Each row is where one point has got to under a steady rotation. How many ticks took it there?
The counts run from 0 to 218.
[158 118  82 153 110 130 131  90 156 114 115  70 112 122 146 151  99 117
 120 156 101 114 140 111 151 163 129 135  69 139 140  97  80 156 152 129
  69  82 102 130 144 109 120 163 110 105 113 126]  172
[182 119  86 163 140 114 168  80 134  75 143  85 134 167 116 110 119  83
 139 141 126 145 140 127 132 147 103 147 104 148 134  99 122 138 125 126
  56  81 123  98 127 105 160 148  91 157 119 138]  158
[158 122 148 151 146 105 180 160 126 137 134 112 165 139 144 147 140 139
 142 173 143  95 175 170  84 147 132 121 160 129 131 141 118 187 167 119
  69 125  96 150  82 140 160 103 144 132 137 159]  73
[151 106 127 197  99 115 193 113 107 105 131 100 147 115 125 128 137  91
 140 153 115  85 162 145 121 166 123 138 110  97 139 108 137 117 157 102
  74 124  99 124  89 107 191 125 100 146 101 109]  4
[139 141 128 137  86 144 113 153 143  97  94 146 177 134 140 146 131 162
 133 170 111 107 159 127 117 154 115  93 128 136 172 121  83 173 142 120
  96 100 106 157  79 111 172 117 149  89 113 156]  61
[144 121 133 122  73 124 147 136 116 101  74 122 137 153 171 129 161 139
 117 189 112  93 134 109  96 164 123 131 116 150 145 119 105 143 130 106
 104 111  65 173  95 135 147 135 154  76  90 144]  55
[156 119 117 141 110 129 103  71 113  84 122 140 156 162 142 129 168 148
 120 167  82 146 110 130 115 173  97 121 136 135 163 106  75 146 148  84
 103  65 120 146  94 104 120 134 131 108 104 123]  47
[135 100 142 157 127 107 158 149 124 132 118 107 168 115 152 150 138 133
 155 178 137  90 167 144  84 117 144 123 129 137 134 124 116 165 169 119
 107 133 111 153  65 156 154  74 167 124 123 151]  72
[150  93 117 133 127 132 139 120 140  76 173  92 137 137 151 145 126 154
 132 172 101 176 114 119 119 142 118  92 118 148 130 117  74 165 172 109
  87  66 125 100 140  80 103 110 101 145 146 153]  30
[107 136  96 154 153 122 104 101 129 147  85 101 140 155 150 184 124 136
  96 157 121 173 127 129 152 192 114 127 131  89 149  97 136 166 162 110
 115 103 126 114 104 141 147 148 113 144  46 111]  117
[116 164  81 119 164 124 130 108 165  89 123 116 134 165 140 161 121 113
 128 174 119 185 106 146 124 131 152  94  95 130 133 123 115 163 136 140
  66  78 120  98 135 118 159 147 151 112 100 158]  98
[152  83 131 201 140 114 167 117  85  92 128 118 151 106 160 168 130 108
 148 161 119 174 128 134 135 162 140 102 107 138 130 118 126 137 165 117
  80 107 126 121 157  79 119 120  98 151 148 155]  16
[117 151  96 143 165 107 100 111 153 129 104 108 165 157 120 161 128 127
 122 140 116 153 145 128 154 183 122  96 105 134 166 129 126 158 148 105
  92  94 134 100 108 137  96 155 118  85  65 142]  112
[141 147  92 120 172 108 134  97 137 112 115 103 122 177 110 144 147 102
 105 156 116 167 138 121 123 186 114 148 134 151 116 124 130 140 144  85
  66  76 112 111 134 144 118 151 137 107  69 156]  106
[132  92 130 179  67 146 136 149 110  99 117 100 126 104 129 180 101 107
 135 146 135 115 153 115 121 165 113 116  97 126 151 105 110 161 157 127
  91 130  74 143 134  98 174 130 112 130 135 182]  2
[166  93 109 169 148 110 136  83 139  93 121  97 151 132 126 135 145  71
 172 121 139 155 137  98 124 165 122 146 103 130 146  68 129 133 145 126
  76  81 146 106 126 116 132 152  92 141 133 132]  159
[136 119  87 142 114 122 158 107 136  89 118  85  81 100 139 129 134  97
 140 145 114 153 103  92 127 167 135 125  73 166 131 113  94 155 151 119
  95  83 114 132 121  98 128 162 105 140  76 148]  166
[123  91 114 151 107 153 150 125 115 121 141  73 121  90 142 167 125 138
 105 158  83 112 144 109 131 177 107 111 128  92 135 134  85 168 203  85
 119  96 111 123  96 120 132 126 104 151 105 112]  184
[150 136 108 144 174 107 183 109 163 131 155  96 159 156 135 148 136 110
 152 181 119 133 167 174 105 117 171 109 113 146 116 115 137 172 150 142
  45 101 134 121 103 128 145 109 172 111 114 131]  88
[119 159  85 122 150 115 129  94 152 124  87 110 143 158 114 150 145  98
 104 167 120 148 151  84 119 179 151 129 112 138 153  92 132 119 144 108
  69  84 112 113 111 150 120 164 150  87  74 158]  107
[140 102 136 184  93 119 172 152 110 124 135  83 182  97 122 189 115 132
 167 143 152 122 169 147 175 166 114 127 113 132 165  78 124 144 176  83
 101 128 117 130 131 136 137 119 111 122 121 134]  6
[139 136 119 178 104 138 197 133 106 109 187 105 154 112 157 165 105 141
 135 169  96 134 133 162 141 107 132 115 118 121 143 108  84 165 184 140
  86 115 122  98 118  81 158 147 104 145 140 144]  14
[156  91 162 171 141  98 181 138 103 121 139 107 166 129 169 156 143 143
 133 175 131 125 169 128 117 151 127 153 140 141 145 113 111 133 170 101
  97 108 121 157 108 124  78  76 112 134 151 154]  207
[105 152  94 118 127 126  81 140 160 105  94 102 131 143 113 167 114 134
 111 165 133 180 138 102 146 181 128  95 113 136 152 116 107 165 146 102
  99  82 133 117 123 140 138 137 136  99  69 163]  113
[165 104 105 215 108 107 128 105  75 122 126  79 149 114 132 153 108 122
 149 142 102 132 169 136 171 178 127 153 113 122 155 108  96 163 148  99
 100 148  96 139 100 107 129 156  99 133 111 131]  0
[113  82 134 116 113 150 175  86 162  93 126  93 123 152 171 174 134 129
 116 181 100 143  96 119 109 143 126 123  98 123 134  84 103 140 178 115
  95  58 118 127 143  97 125  98 141 134 122 116]  34
[134 115  96 119 113 128 195 148 182 110 134  68 109 110 141 123 130 103
 161 150 153 148 130 102 108 169 114 130  87 153 126  86 112 149 161 133
  98  80 135 119 104 126 138 146  89 130 117 146]  161
[142 115 123 135 102 140 137 112 140 112  77 129 177 159 158 135 145 142
 118 193 106  63 136 122  96 166 118 124 118  94 173 120 103 149 142 113
  97 108  99 157  72 133 166 129 152  85 106 133]  56
[153 124 130 192 101 143 172 120 127  87 157 133 160 111 117 131 110 104
 134 155 112  91 156 149 130 142 115 101 112 112 142 131 109 145 150 124
  70 116 112 116 103  75 181 145  91 143 131 146]  9
[170  96 105 193 138  97 157 146 117  82 138 101 143 153 102 122 114 129
 136 162 150 150 192 119 120 149 121 150 126 145 150 110 119 156 122 114
  80 124 114 106  97 133 168  78  92 160 116 178]  142
[126  94 130 135 102 114 150 122 122 110 106 126 178 128 137 186 153 123
 154 181 146 126 156 140 103 124 175 136 107 156 138  74 129 152 160 101
  98 137 107 164  76 136 159  96 190 100 108 148]  71
[122  98 140 123 106 144 148 123 133 126  72 103 128 129 187 163 162 146
 114 175 107 118  99 106 105 191 110 125 114 132 151 119  92 161 183 111
 128  70 104 181  91 122 117 131 133 100 105 144]  49
[157  97  82 161 130 145 127 139 124  84 128  86 152 110 120 126 121 131
 127 142  78  97 144  85 116 193 117 103 112 107 138 154 100 151 179  92
  94  95 115 108 122 120 129 155  79 130 124 142]  179
[141 115 136 141  95 145 113 140 122  78  99 151 164 153 133 158 158 157
 132 171 109 122 122 149 101 152 100 107 142 119 152 123 101 170 141 109
 104 106 108 146  67 111 188 114 136 122 112 159]  62
[143  96 141 137 116 151 137 119 153 111  92 118 190 157 153 161 146 154
 128 157 115  88 132 155 110 170 103 107 161 101 149 117 127 170 162 103
  99 112 119 141  79 135 176 107 131 106 113 102]  57
[158 113 145 155 151 123 180 119 121  83 132 148 140 157 163 123 171 144
 158 181 130 164 117 149 108 138 104 113 144 172 138 130  93 164 134 124
  75  90 139 135 115  71 111 121 103 151 127 145]  217
[141  91 119 125 120 157 136 111 152  49  86 100 151 153 159 140 145 126
 116 179 112 135  94 104 123 163 119 106  99 135 137 109 121 123 148 112
  83  76  97 135 160 120 134 116 131  97 139 160]  39
[153 110 113 182 158  98 178 137 134 112 143  80 132 133 139 117 140  98
 154 152 148 163 170 133 106 132 138 132 113 132 133 112 125 159 152 125
 100 111 144  91  60 102 132  93 104 184  99 123]  147
[150 109  80 138 107 151 115 101 147  91 135  66 124 132 118 158 113 118
 112 150 113 124 107 106 127 164  99 135 104 117 138 106  82 154 155 119
  64  84  85 111 149 130 177 147 112 128 125 139]  173
